(in the rows, 128 means zero)
T: a few groups of rows, each row roughly a mix of its group's hidden directions:
T (168 x 11):
[[144 148 145 113 123 153 159 161  74 132 106]
 [ 94 138 166 104 147 118 119 160  88 128  99]
 [133 118 114 139 122 109  93 119 196 106 136]
 [151 159 118 121 150 131  90  99 128  75 139]
 [ 90 113 103 112 137 124 172 127  81 150 128]
 [144 108 102 172  96 118 173 117 125 151 117]
 [139  93 117  86 139 106 103  98 122 108 166]
 [163  86 159 152 129 121 123 132 123 123  78]
 [155  87 132 142 116 150  80 135 124  88 132]
 [144  83 107 157 109 121 169 104 111 150 113]
 [145 177 134 136 143 149  93 107 136 112 170]
 [123 136 152  97 132 126 146 164 141 172  84]
 [116 148 160 145 139 174 119  79 104 127 136]
 [168 130 182 142 126 112 122 137  82 118 136]
 [112 114 127 174 135  81 112 156 109 160 127]
 [106 107 167 105 169 152 136  87 132 137 143]
 [165 131 117  97 146 121 146 113  73 129 157]
 [131 145 104 137 148 146  90 116 140  85 173]
 [131 164 128 173 179 130 126  94 124 136 141]
 [ 99 153 125 124 141 116 125 166 109 134  68]
 [155 162  99 139 118 101 119 171 149 104 155]
 [132 168 123 179 165 138 100 110 128 109 122]
 [145 148 117 103 117 160 111 156 121  87 172]
 [182 117 152 125 129  98 134 107 106  91 147]
 [108 125 113 116 117 193 155  99 116 131 107]
 [ 80 108 115 138 121 103 103 126 149 158  88]
 [156  99  94 150 110 147 105  78 138 141 137]
 [101 147 168 121  70 141 122 115 131 144 152]
 [135 125 134 101 139  90 103 145 185 153 137]
 [141 114 106 118  80 158 134 146  80 144 111]
 [174 153 155 100 114 146 117 121 124  82 113]
 [119 114 134 114 153  99  80  88 151 154 141]
 [160 145 155 131 109  97  84 120 123  86 116]
 [134  82 155 138 122 106 118 121  84 132  87]
 [132 136 140 132  97 144 172 186 131 134 107]
 [139  87 145  93  88 157 118 132 145  96 140]
 [139 100  86 177 115 116 102 112 154 132 145]
 [105 174 118 159 148 168 142 137 151 138 153]
 [ 84  85 113 115 113 134  87 112 157 134 134]
 [139 185 125 104 148 131 124 166 121 149  97]
 [140  79 108  81 118 121 114  96 100 129 132]
 [155 173 114  79 131 142 131 127 126  89 142]
 [120 118 124 158 111  92 101 124 187 109 121]
 [105 116  79 147 130 168 126 113 147  94 151]
 [166 114 115 123 160 133  80 118  98  99 141]
 [ 87 103 137 101 133 107 105 168 160 141 110]
 [142  97 108 132 112 157 108  75 107 156 114]
 [150 137  98 125 127 143 111 104 174 167 161]
 [121 165 136 136 138 195 152 147 127 115 122]
 [123 158 110 107 138 126 105 170 181 146 131]
 [106 149 107 112 129 152 173 140 151 177 131]
 [142 118 111 134 106  96 130 117 120 198 122]
 [132  88 117 129 145  92 134  81 155 156 116]
 [155 186 149 111 134 147 127 167 147 121 140]
 [106 119  92 154 142 105  94 101 170 137 143]
 [154  83 113 148 148 151 168 101 133 109 143]
 [ 92 152 143 173 138  95 101 154 144 142 124]
 [140 104 130 139 159 155 152 127  73 120  95]
 [157 137 148 105 101  84  95 112 133  93 114]
 [148 153  92 103 149 166 114 112 115  93 155]
 [141 170  91 151 147 131 172 119 122 155 143]
 [155 177 143 172 149 135 127 136 142  95 139]
 [154 103  75 110 112 130 135 135 168 132 159]
 [136 123 143 113 110  99 162 126  85 172 103]
 [ 87 136 131 152 144  91 115 138 125 165  87]
 [122 119 108 122 143 123 125 113 190 176 119]
 [153 106 137  89  99 154 110 106 144  84 127]
 [128 139 163 128 130 180 156  99  97 142 109]
 [157 114  98 112 117 153 135 107  86  94 157]
 [133 116 122 147 120 141  58 113 162 115 129]
 [132 163 157 100 152 133 125 156 172 105 151]
 [116 112 149 161 114 174 102 110  90 148 111]
 [112 159 102 158 144 166 138 118 175 117 113]
 [129 124  97 110 124 178 113 118  94 119 171]
 [130 133 161 108 121 110 131 151 147 189 100]
 [158 155 133 134 130 155 110  83 101 117 169]
 [183 123 151 110 110 115 169  98 114 126 129]
 [118 134 130 162 137  66 121 124 168 144 117]
 [147 143 107 134 170 130 118 163  78 142 148]
 [170  86 141 121  76 139 138 117 124 121 108]
 [127 114 106  98 141  84 156 108 109 105  90]
 [125 165 167  90 124 123 157 161 154 139 117]
 [107  88 141 165 137 171 113  88 123 126 128]
 [140 159 165 142 112 183 103 120 131 115 150]
 [162  88 125  89 117 109 123 155 152 161 129]
 [140 115 169 155 123 178 132 121  93 117 104]
 [115 158 151  89 170 159 119 138 125  99 146]
 [102 168 118 116 179 131  96 137 142 102 114]
 [135 111 145 122 114 113 168 152 162 172  96]
 [ 82 154 128 117 158 132 116 175 156 146 133]
 [149 119 151 126 114  58 138 150 114 143 115]
 [133  97 131 155 147 129 150 129 111  62 134]
 [133 147 169 109 112 141 123 155  68 124 121]
 [140 103 151 111 113 185 131  96 111 100 117]
 [171 150 127 150 105 118 106 158 114  91 157]
 [175 160 118 160 142 119 120 116 146  84 141]
 [ 99 145 136 169 137 147 145 148 157  78 129]
 [ 98  82  95 168 154 127 126 114 112 109 117]
 [122 139  74 130 140  87 121 117 172 123 142]
 [111 161 155 134 155 181 142 142 150 104 122]
 [148 134 164 151 105 144  85 151 150 154 155]
 [144 107 109 130 113 141 137 100 176 176 146]
 [ 74 131 103 132 129 142 144 140  84 152 105]
 [148 134 106 155 115 173 160  99 105 103 146]
 [128 111 122  96 125  83 115 182 140 103 130]
 [130 176 121 184 152 137 111 128 150 107 130]
 [149 125 139 120 127  76 148 135  81 160 111]
 [156 126 104 107  93  93 111 165 128  92 121]
 [179 121 140 120  99 107 177 109 135 147 127]
 [139 118  74 149 106  92 130 157 158 128 141]
 [134 182 136 139 116 132  88 128 133  89 156]
 [142 125 124  73 108 115 113  90 164 107 136]
 [146 108 124 126 122 152  67  83 129 142 125]
 [116  79 128 141 128 171 162 110 120 119  95]
 [133 103 132 159  86 121 162 138 164 118  95]
 [136 128 152 112 146 160  89 108 119  72 132]
 [128  96 152  91  94 134 123  77 151 126 121]
 [ 88 173 137 107 105 155 146 154 142 117 105]
 [128 129 189 119 148 166 134 129 118 106  95]
 [ 77 145 117 139 174 159 108 109 143 133 133]
 [120  94 105 146 136 160 175 106  98 106 123]
 [164 137  94 122 163 110 124  85 152 112 149]
 [ 96 150  98 131 175 145 158 110 108 149 144]
 [ 80 129 137 167 121 146 113 147 167 104 145]
 [157 133 143 102  96 150  84 122 139  92 152]
 [123 172 146 141 144 157 156 161  93 138 106]
 [157 135 145 120 154 107 106 119  98  79 160]
 [ 78 106 131  91 127 155 133 136 112 163 153]
 [119 122 193 129 125 151 152 144 100 152 114]
 [117 110 103 117 148 179 131  73 117 123 130]
 [143 168 130 119 121 139  95 116 106  72 145]
 [117 180 144 136 139 117 158 123 165 167 122]
 [127 160 113 115 152 127 185 148  99 125 101]
 [137 145 119 152 127 164 112 153 186 110 148]
 [114 156 153 111 131  94 126 176 157 160 123]
 [145 120  97 145 108 163 172 101 154 106 140]
 [140  93 115 106 116  82  86 118 106 115 105]
 [124 102 158 146 128 182 135 123 128 176 135]
 [133 127 138 135 132  82  71 106 103 138 149]
 [145 147  97 117 154 122 152 112  81 153 162]
 [118 117 102 117 154  79 142 139 132 181 132]
 [116 121 182 127 105 105 139 176 123 138 106]
 [143 146 152 106 140  95  78 117  89 125 145]
 [136 182 170 116 126 157 120 152 100 140 122]
 [127 126 134 156 124 132 123  95  69  88 144]
 [ 90 106 137 154 110  94 121 124 147 179 139]
 [168 144 144 116 147 122 104 120 153  86 168]
 [136  99 109 101 132  70 125 103 155 130 152]
 [ 92 158 127 117 114 133  65 137 125 147 111]
 [108 105 106 159 138 122 136 126  70  91 126]
 [142 143 137  92 140 177 148 110  81 119 129]
 [108 114 132 114 116  85 112 190 143 119 121]
 [112 135  83 146 126 136  70 125 134 106 152]
 [ 97 162 167 148 144 104 119 160 122 120  94]
 [154 139 132 127 116 126 104 122  88  84 174]
 [118  89 126 149 136 171  91 111 153  99 112]
 [103 109 118 158 129 172 168 164 109 133 120]
 [159  97 105 146 125 126 185 100 112 129 142]
 [128 136 170 120 125 126 148 157 179 164 110]
 [130 112 184 130 113 108 155 141 176 129 125]
 [115 128 111 154 112 117 101 139 193 110 146]
 [175 119 137  82 141 111 106  92 122 112 114]
 [139 121 141 150  81  96 166 137 117 100  99]
 [148 140 135 150 138 139 129  86 183 141 160]
 [ 97 102 137  86 166 133 145  91 133 151 135]
 [131 158  99  93 143 150 144 147 156 154 166]
 [120  86 151 124 101 141 159 105 139 169 102]
 [143 133 117 121 153 122 117 135 180 173 163]]

the one row of each list that fits no group (the others fit one group, some only roughly):
  * Q216: [116 114 115 121 114  85 137 141  64 119 111]
  * Q95: [108 105 107 138 121 181 100  91 113 115 109]
  * Q624: [130 103 156  82 122 133 154  93  86 129 128]
  * Q889: [ 92 130  89 176 114 132 114 148 146  96 128]
  * Q456: [143 112 154 122 121 137 128 104  91  69 106]
  * Q311: [143  97 151 130 126 150  97  79 139  94 106]
  * Q655: [104 149 129 132 133 117  64 158 162 130 133]
  * Q815: [120  98 146 125 103 107 126 172 182 135 135]
  * Q131: [143 153 124 117 154 132  99  95 180 137 157]
  * Q917: [156 146 129 135 136 189 116 137 144  85 136]
  * Q197: [124 174 131 128 170 153 108  80 120 131 129]
  * Q855: [114 134 167 133 139 131  97 150 109 107  72]
  * Q886: [111 122 113  92 107  82 162 124 159 148 109]
	Q624
  * Q637: [173 130  99 137 149 150 147 113  99 101 163]
  * Q257: [183 121 137 109 124  86 143 136 159 152 144]
  * Q842: [150 135  79 103 154 118 117 120 118  80 147]
  * Q924: [ 87  96 146 144 110 111 149 166 116 124  91]
  * Q904: [150 126 132 162 104  65 128 145 134 150 112]
  * Q606: [ 66 133 141 157 131 147 100 145 142 151 110]
  * Q123: [119 160 114 133 163 127 163 150 121 182 134]
  * Q935: [135 122 164 144  95  99 100 127  77 120 144]
  * Q744: [ 94 130  96 130 163 147 112  95 102 161 147]
  * Q724: [100  93  94 155 133 142 160 144 168 141 127]
  * Q811: [103 140 144 146 128 184 171 128 149 147 115]
  * Q828: [130 104 138 137  98  82 140 127 185 138 134]
  * Q521: [162 113 111 146 130 119 120 116 191 129 160]
	Q637
  * Q217: [138 144 134 112 162 107 137 156 170 163 162]
  * Q24: [146 143  94 170 123  94 123 104  96 108 153]
  * Q759: [ 95  82 114 138 124  81 132 119 131 166 125]
  * Q399: [141 148 133 117 144  62 136 114  92 135 108]
  * Q988: [ 86 189 124 122 140 140 135 151 137 148 106]
  * Q308: [ 99 121 151 139 108 120 116 139  60 137 113]
  * Q709: [154 145  95 143 141 108  81 129  97  96 143]
  * Q417: [100 128 100 115 108  77 163 156 136 123 107]
  * Q201: [125 162 107 150 145 149 121 158  85 115 166]
  * Q457: [131 105 148  67 132 147 170 142 113 129 139]
  * Q940: [153 122 161 112 133 159 138  68 130 143 146]
	Q988
  * Q121: [119 143 114 116 107 126 125 194 167 143 121]
  * Q941: [105 123 146 138 129 170 172 126 162 154 101]
  * Q551: [134 100  77 109 145 113 106  92 104 107 142]
  * Q713: [107 173 134 150 118 110 159 176 140 151 131]
  * Q550: [ 97 141  88 133 166 105 136  98 142 162 116]
  * Q704: [106 123  90 132 150  95 142  91 141 172 128]
  * Q820: [103  99 141 109 122 146 129  90  70 127 126]
  * Q599: [146 146 131 129 137  71 159 149  92 153 131]
  * Q895: [156  98 131 100 109  84  91 107 121 137 104]
  * Q686: [138 148 154 102 141 186 155 143 145 105 138]
	Q895
